[-11.9 -41.2  57.2   0.9   6.3 -20.1 -25.7] : W
[-24.6 -25.4  55.1  14.5  -8.7  50.3 -19.1] : B
[-18.5 -20.0  60.4  -4.0 -25.4  32.5 -18.7] : Y
[-22.0 -25.4  58.5  -0.2   2.9 -20.2 -25.3] : U
[-11.9 -41.2  57.2   0.9   6.3  34.5 -20.8] : D
[ -4.7 -41.2  57.2  -2.3 -17.8  37.1 -25.3] : C
[  0.7 -28.0  80.7  -2.3 -17.8  37.1 -25.3] : Z
[-39.0 -22.7  60.2   6.7  -9.1  40.3  -7.3] : N
[-20.1 -30.7  47.7  -0.4 -25.2  32.6 -25.3] : M
[-10.5 -14.2  57.8 -14.7  -5.4  32.8 -19.7] : P
[-20.1 -30.7  47.7  -0.4 -25.2  47.5 -25.3] : K
common M W: 
[-20.1]
which: [-11.9 -41.2  57.2   0.9   6.3  34.5 -20.8]
D
common Z U: 
[-25.3]
common U Y: 
[-25.4]

[ 49.8 -13.0 -55.0  18.6  15.0  41.3]  lege
[-25.1   6.7  18.5  -6.9  97.9  -5.8]  Nula
[  6.8  18.5 -30.9  18.5  75.4   1.2]  rizar
then: [ 49.8 -13.0]
[-55.0  18.6  15.0]
then: [ 6.7 18.5]
[-6.9 97.9 -5.8]
common Nula rizar: 
[18.5]
then: [ 6.8 18.5]
[-30.9  18.5  75.4]

[-36.6 -11.9 -43.9 -57.0  12.4  81.3  14.9  62.3  -1.9  22.8   9.7   5.1
   4.2  16.9  -9.9 -28.6  37.8  39.5  27.6  30.3   9.0  70.3  31.8  60.0
   0.1 -27.8  -3.2  29.0  56.6  32.0  -4.9 -15.7  50.0   7.1 -46.6  12.3
 -40.0  23.3 -24.6]  gopos
[-36.6  -8.6 -34.4 -43.7  22.2  84.5 -32.7  60.0 -15.7   5.3   1.9   5.1
   7.7  32.2  28.8  -2.0  58.4  53.4  18.3  17.6 -41.1  33.5  -2.8  32.0
 -15.7   7.1  29.0  -4.9  -3.2  50.0 -27.8  56.6  60.0   0.1 -46.6  50.9
  -8.2  15.0 -20.4]  tud
[-13.9  -3.3 -41.1 -46.1  20.6  90.0 -34.1  66.4  -7.8   6.8   2.5  -7.1
   0.1  22.7  10.3  -6.1  61.7  63.2  34.5  39.1   1.5  47.9   4.4  16.4
 -43.5 -60.0 -27.9  12.5  54.9  35.6  10.7  -8.0  62.1  14.4  -3.2  19.2
 -36.8  27.9 -21.4]  pev
then: [27.6 30.3]
[ 9.0 70.3 31.8]
which: [-36.6 -11.9 -43.9 -57.0  12.4  81.3  14.9  62.3  -1.9  22.8   9.7   5.1
   4.2  16.9  -9.9 -28.6  37.8  39.5  27.6  30.3   9.0  70.3  31.8  60.0
   0.1 -27.8  -3.2  29.0  56.6  32.0  -4.9 -15.7  50.0   7.1 -46.6  12.3
 -40.0  23.3 -24.6]
gopos
then: [ 9.7  5.1  4.2 16.9 -9.9]
[-28.6  37.8  39.5]
then: [29.0 -4.9]
[ -3.2  50.0 -27.8]
which: [-13.9  -3.3 -41.1 -46.1  20.6  90.0 -34.1  66.4  -7.8   6.8   2.5  -7.1
   0.1  22.7  10.3  -6.1  61.7  63.2  34.5  39.1   1.5  47.9   4.4  16.4
 -43.5 -60.0 -27.9  12.5  54.9  35.6  10.7  -8.0  62.1  14.4  -3.2  19.2
 -36.8  27.9 -21.4]
pev
then: [ 60.0   0.1 -27.8  -3.2  29.0  56.6  32.0  -4.9 -15.7  50.0   7.1 -46.6]
[ 12.3 -40.0  23.3]

